In the data rows, 128 means zero.
Here are some points:
[162 149 132 114 129 144 104 119 142 115 100 140 147 141 149  93 160  83]
[131 163 150 111  77 136  99  91 125 172 106 110 133 168 118 104 166 131]
[ 97  92 110 136  88 125  99 137 121 160  51  96  92 117 122 156 118 118]
[153 144 132 137 140 184 124  98 163 141 133 146 145 143 147 135 123 112]
[116 254  81 127 209  76 111  96 144  80 142 248 221 121 109  56 151 166]
[136 136 100 112 127 112 111 124 129 130 122 138 153 125 144 107 135 101]
[123  93 111 116 144  58 112 130 122 129  99 139 120 115 108 135 117 110]
[156 120 120 137 151 180 151 103 132 144 154 156 133 142 115 176 130 133]
[104 146 121 124 110 138 122 139  48  82 184 102  69 100 136 138  75 146]
[155 200 144  96 115 119 143 106 164  85 133 143 116  63 144 106 103 122]
[ 92 140 148 118  98 155  86 147  79 114 158 119 135  59 137  68  73  93]
[ 96  98 140 113 100 106 127  86 151 135 167 141 125 123 183 150 161 116]
[147 160 121 129 113 144  94  94 132 108 122 148 138 134 141  98 159 103]
[151 100 115 116 173 150 164 164 148 108 117 107 102 149 102 123 118 147]
[128 123 110  92 179 111 156 160 114 107 128 108 119 137 136 137 140 143]
[110  92 116  84 138  99 117 140 120  99 108 108  92 120  90  99 100 120]
[165  98 154 122 168 125  91 126 145 116 131 146 175 141 131 130 132  97]
[161 116 143 140 157 130 146 137 159 132 133 132 130 148 120 147 124 157]
[137 104 106 122 155 150 150 103 172 116 130 124 114 114 123 145  88 126]
[106  96 128 140 106 141 136 136 104 137 152 138 103  61 158 117 213 172]
[ 89  85 120 100  97 104 155 126 157 127 159 148 131 140 172 151 162 106]
[134 142 117 124 161 117 138 165 112 121 135 102 114 119 121 129 138 145]
[135 141 107 136 149 156 132  87 146 127 136 153 129 131 141 142 113 137]
[178 168 133 146 183 138 114 122 147 135 162 166 181 160 138 103 139 143]
[135 123  96 123 157 117 156 162 130 111 132 115 131 131 115 116 135 116]
[115 174 132 159  77 163  91 121 120 205  69 168 158 123 196 160 164 137]
[106 149 115 158  85 147 105 124 123 190  60 128 129  99 143 156 134 141]
[ 57 135 132 194  94 126 105 110 104 207  68 137 158 123 194 182 121 168]
[133 137 139 129 140 179 137 169 141 145  83  98 127 141 131 174 164 182]
[117 121 158 158 146 130 177 131 143 136  82 149  86 197 104 164 111 183]
[133 142 132 169  72 111 105  94 121 194 110 133 155 187 139 139 169 146]
[130 135 129 133 136 122 171 169  87 154 108  80 102 153 102 160 155 173]
[124 112 142 127 117 104 155 178  83 148  99  92  95 144  92 156 172 143]
[ 94 118 120 111 118 132 101 134  89  82 137  95  95  89 108  76  64 118]
[ 36  67 105 197 105  66 101  84 151 151   3  68  95 176  42 128  85 105]
[129 113  91 140 181 149 157 158 167 109 150 138 120  97 150 168 107 146]
[113 141 106 120 137  93 124 142 137  95 102 108  75 110  75 116 103 117]
[132 117 143 166 139 142 126 110 122 135 165 125 112 131 105 123 133 141]
[146 115 134 115 166 133 152 166 130 106 128 116 111 141 100 124 136 136]
[104  80 141 111  94  95 144 117 146 107 144 120 118 130 145 154 138 124]
[118 148 114 117 167 191 199  55  91 134 138 197 160 138 170 119  75 168]
[114  77 128 145  64  76 117 134  95 168  74  77  60 165  96 104  98 149]
[161  80 123 135 102 191 114 145 119 120  92 153 159 141 144 182 147 108]
[158 112 141 138 184 197 173 116 162 152 124 145 136 112 133 167 107 159]
[133 117 136 119 125 122 109 126 131 116 117 133 124 136 119 114 126 111]
[205 185  89 126 159 145  95 120 114 144 133 161 168 100 143  91 188 112]
[ 64  95 137 132  95  86  82  88 108 130  19  81 107 127 115 131 137 131]
Here are 12 more points, each followed by its number:
[ 99 141 114 155  91 148 103 126 121 194  75 134 128 101 152 166 123 143] 0
[109 148 110 140 114 140  98 127  79 104 150 126 108  60 134  88  79  93] 1
[129 130 112 137 138 154 159 105 156 129 133 124 130 124 118 127  88 121] 2
[134  97 112 132 219 248 225 163 189 168 100 120 114 115 148 152  59 180] 3
[109 130 129 145  78  91 104  94 107 164  96 110 123 151 101 150 133 145] 4
[109 121  96 161 160  95  88 100 164  63 202 184 159 125 166 123 129  86] 5
[104 172 143 146  54 184  90 129 131 201  51 152 133 125 171 150 133 133] 6
[145 137 156 168  89 127 128 117 110 196 129 131 160 171 128 165 172 147] 7
[ 90 134 149  95 111 126  92 160  85  73 161  88 107  39  97  93  37 134] 8
[173 125 150 123 183  99 156 185 146 149 162 126  95 159 127 152 111 131] 9
[154 117 127 124 181 135 133 121 124 114 134 124 117 139 114 138 154 128] 10
[132 112 168 165 121  97 172 144 135 166 159  99 129 188  90 174 132 177] 11
Which three of these numbered points are nearest to each point below, looking only along the 4 directions in which the first points spread most? Their numbers follow each, nearest first.
[102  95 134 120 142 104  85 157 148  96 152 136 116 142 191 155 202 129] > 2 10 0
[123 110 161 177 130 104 160 192 126 196 153 151  99 170  86 166 153 162] > 11 9 10
[ 81 159 113 172  69 132  96 132 121 247  90 185 193  92 182 157 164 126] > 6 0 7
[178 102 173 138 182 116 122 120 147 111 130  71 163 153 136 129 140 169] > 10 2 9
[ 84 147 149 170 123 137 140 175  78 145 123 107  77 197 101 187  99 176] > 11 2 4
[173 137 193 117 154 232 194 194 125 105 132 129 119 130  83 150  70 102] > 9 3 10
[ 91 174 115 161  74 146  85 120 119 202  52 168 184  98 207 155 152 123] > 6 0 7
[145 121 138 153 125 100 171 139 124 186 152 111 129 181 107 168 159 167] > 11 7 10
[146 225 161 148  98 138  77  70 138 219  65 162 136  89 200 160 129 107] > 6 0 7
[192 117  91 145 174 211 174  98 137 158 201 168 133  97 208 143 111 130] > 3 2 10
[156 108 133 106 170 137 160 168 144 111 130 119 109 129  98 140 125 144] > 9 10 2
[ 75  84  79 212  72 221 149  66  93 204  53 190 147 104 246 142 113  54] > 6 0 7
[ 84 121 101 134 105  92 118  90  93 178 108  99 112 144  95 161 112 141] > 4 0 11
[136 109 153 116 191 166 150 165 145 124 176 101  88 151  84 139  67 108] > 9 10 2
[146 139 135 197 136 142 169 124 105 216  88 114 155 158 187 195 139 147] > 7 0 6
[196 180  99 117 161  95 141 119 167  92  62 133 156 127  96 154  57 197] > 10 2 9
[171 187  95 137 224 169 124 157 105 146 143 142 153 111 103 110 145 185] > 10 2 5
[116 136 165 133 154 163 161 180 133 163  64 115 110 137 121 193 155 180] > 11 7 9
[ 96 114 114 149  88  87 130 112  91 164 114  97 121 143  95 137 125 150] > 4 0 2
[127 172 125 111 101 146  58 141  78  94 137 107 103  85 162  74 108 123] > 1 8 5
[127 126 122 136 136 120 164 170  97 148 108  83 107 155  87 159 151 184] > 11 9 10
[124 102 168  94  60  98 143  99 152 129 145 117 112 152 165 156 194 124] > 0 7 4
[135 197 133 206 142 233 101 113 213 167 113 141 142 158 112 153 139 146] > 7 2 10
[156 119 149 126 155 125 138 146 154 115 136 123 115 152 109 144 120 141] > 10 9 2
[113 124 112 119 111 137 124 139  81  67 117  80  97  82 111  74  56 130] > 8 1 2
[ 87  87 111 122  80  52 122 118 106 139  93  64  99 145  63 121  89 141] > 4 11 2
[115 119 121 122 178 171 159 179 125  93 115 120 105 139  97 143 164 141] > 9 10 2
[ 92  73 129 113 109  85 151 113 136 114 144 125 116 132 147 139 127 127] > 2 10 4
[152 204 113  80 153 160  79  98 111 100 163 191 255  93 206  54 125 173] > 5 1 2
[ 94 123 119 128  76  86 120 104 128 153 113 107 102 161  98 143  97 149] > 4 0 2
[155 111 147 134 170 121 155 153 144 115 135 112 101 157 105 150 122 141] > 9 10 2
[133 189 141 154  81 190  94 103 129 199  59 161 162 120 195 148 182 117] > 6 7 0
[103 144 112 134  99 150  92 135  79 112 150 121 127  81 140  59  91 107] > 1 8 5
[110 132 146 152 114 127 188 137 109 193 146  80 134 172  93 196 151 174] > 11 7 2
[108 175 104 154  75 108 106  97  95 202 113 159 192 138 174 128 162 124] > 6 0 7
[ 87 151 128 146  97 137 134  72 156 158 125 177 127 167 125 184 189 127] > 7 0 6
[103 140 128  87  81  73 124 149 173 130 172 158 100 132 133 146 158 145] > 2 10 1
[103 184  99 108 118 150 189 180 136 234  93 172 173  70  96 148 173 139] > 7 0 2
[131 149 139 110 101 177  84 129  87  84 142 108 127 104 137  72 101 102] > 1 5 8
[201 115 160 108 160 114 215 135 166  94 159 157 155 105 118 193 129 142] > 9 3 10
[ 80 160 106 165  89 136 101 124 114 206  66 143 155  90 173 161 124 139] > 6 0 7
[139 156 137 168  93 171 103 119 136 202  88 150 147 136 156 168 149 150] > 7 6 0
[105 121  97 161 142 201 137 106 186 195 116 172 126  96 203 187 162 154] > 7 0 6
[150 143 105  91 197 102  96 164 114 113 159 114 117 127  88  91  94 175] > 10 2 9
[100 166 136 119 105 179 101 149  66  84 123  79 142 115 170  74 105 125] > 1 5 8
Now 12 new points, numbered from 0 again:
[119  86 122  92 141 103 123 141 133  89 112 105  97 115 102 110 102 115] 0
[ 79 129 102 125 104 125 104 121  64 121 147 138 133  51 110  74  60 132] 1
[ 83 131 139 125 119 178 114 135  84 101 155  99 109 107 108  83 115 144] 2
[141 173 111 129  60 143  86 114  93 174 104 124 153 162 134 124 164 128] 3
[135 102 151 125 165 141 151 131  84 106 127  87 104  63 114  70 132  97] 4
[110  90 114 147 166 167 136 109 184 135 128 138 115 139 106 150  70 125] 5
[124  83 130 117 157 102  98 177 114  59 128 158 104 141  96  71  71 153] 6
[138  95 141 138 133 108 105 165 127 121  79 120 110 111  91 100 108  94] 7
[137  99 148 129  84 101 156 120 123 116 160 163 120 132 164 167 149 114] 8
[105 121 115 143 142 164 114 162  56  89 200  81 131  80 161 103 105 148] 9
[105  92 153 134 144 136 189 118 138 173 155 166 150 109  70 133 127  85] 10
[141 104 101 112 132 102 123 131 128 104 130 120 120 102 112 107 108  99] 11
The same question for these:
[ 87 220 136  81 137 233  78 165  71 142 160  50 104  57 140  85  83 149] > 9 2 1
[125  99 113 105 134 103 128 144 133  99 115 106  86 118  94 121 110 111] > 0 7 11
[128 154 135 154  73 123 109 104 111 192 109 144 164 154 148 132 167 138] > 3 8 10
[127 183 139 131  59 118 112  91  93 181  95 146 175 148 161 118 176 126] > 3 8 10
[152 133 152 145 146 118 121 140 135 138 142 130 115 149 138 151 133 128] > 10 5 8
[111  93 130 176 172  98 203 213 120 128  69 122  94 153  84 168 170 184] > 5 10 7
[112  87 117 107 143  87 128 136 129  93 101 109  96 123  91 101 100 106] > 0 7 6
[ 98 155 124 107 110 217  56 109  95  79 114  98 114  67 153  88  90  94] > 1 2 9
[122 125 132 126 141 155 121 163  82  78 157  96 113  97 116 105  90 129] > 4 2 9
[ 98 104  77 123  80  80  89  99  96 119  70  63  91 181 124 179 117 166] > 7 0 5
[100 118 125 129  96 135  79 159  72  89 141  94  96  92 133  66  56 102] > 1 2 4
[110  98 153 115  92 113 141 109 151 137 163 140 144 137 174 158 166 124] > 8 10 3
[118 108 107 111 101 151 111 143 116  85 137  73 106  82 100  53  75  98] > 4 1 2
[166  91 156 139 116 103 146 110 151 181 179 108  87 205  58 164 110 137] > 5 10 7
[138  99 120 102 135 104  83 149 116 110  52 152  78 157 105  97 100 144] > 7 0 11
[ 58 124  85 150 101  59 148 115  74 178 141 133 121 137  92 171  97 149] > 7 10 11
[ 98 115 115 114 118 135 104 137  86  90 129  87  95  89 101  67  54 121] > 4 1 0
[114 118 166 126 144 153 101 137  98 100 178  95 108  59 112 110  67 135] > 4 9 2
[123 160 141 146 150 164  96 115  71 126 166 112  93  96 152 105  91 128] > 2 9 4
[119  79 111 103 130  94 124 170 126 101 119 137 121 143  79 124  84 115] > 0 7 6
[112  78 134 117 122  53 124 103 134 185 117  71 131  98 102 142 146 121] > 7 0 11
[112 108 151 116  82 113 139 112 150 139 156 148 139 146 177 143 166 119] > 8 3 10
[138 157  60 100 187  85 121 184 130  90 144  84 137 128  69  56  92 136] > 6 11 0
[152 138  86  91 208  76 117  96 111  84 107  85 147 125  78  99  68 116] > 6 11 0
[115 121  98 120 146  93 127 127 122 112 124 127 124 116 121  97 100 115] > 11 7 0
[ 98 120 112 116 126 134 103 139  75  90 136  68 109  81 114  73  71 120] > 4 1 2
[ 92 133 148 106  92 145  80 139  98  91 137 103 119  89 105  72  61 137] > 1 2 4
[ 85 118 113 161  89  75 143 116 104 169 110 111 116 139  94 151 116 146] > 7 10 5
[ 84 111  97 128  95  95 135 127  95 151 109  90 107 128  84 147 118 159] > 7 0 11
[125 177 119 155  61 111  97 111 113 182 107 142 178 157 143 132 191 142] > 3 8 10
[ 93  84 123  60  88  52 234 108 110 133 161 164  60 115 137 135 113 199] > 4 2 0
[130 106 132 104 154  80 128 148 140 117 121 102 105 117 114 123 102 112] > 0 11 7
[133 180  75  92  96 135  88 194 100  82 193 110 149  38  59  45 104  91] > 1 4 11
[ 99 103 140 129 101  97 140  95 142 146 166 174 136 111 177 165 159 109] > 8 3 10
[105  93 119 118  76  75 166 104 152 153 162 158 118 114 167 178 130 168] > 8 10 5
[127  99 163 107  94 106 145 106 162 149 161 149 133 143 170 157 156 120] > 8 10 5
[104 106 111 116  93  85 129 117 101 152  91  80  96 132  74 131 121 143] > 7 0 11
[220 151 166 148 136 128 162 193 147  88 115  72 171 169  86 140  87 134] > 5 10 6
[111  89  92 105 147  88 129 126 140  87 103 118  84 124  79 106  95 113] > 0 6 7
[131 135 123 118 147 134 149 150 124 124 145 137 119 119 135 141 143 138] > 10 8 5
[ 44 124  90 140 120  68 128 129  78 149 105  96 101 120  89 154 117 145] > 7 0 11
[143 114 110 121 140 161 147  99 158 127 124 117 137 114 113 142  91 125] > 10 5 8
[ 85 170 151 104  51 125 167 132  71 111 135 146  71  37 119  77 134 127] > 1 2 9
[134  91 182 155  66  73  97 136 142 140 160 120 143 105 165 181 135 148] > 8 3 2
[161 131 210  27  58 200  79 113 112  54 158 102 150  28 131  71  45 116] > 9 1 2
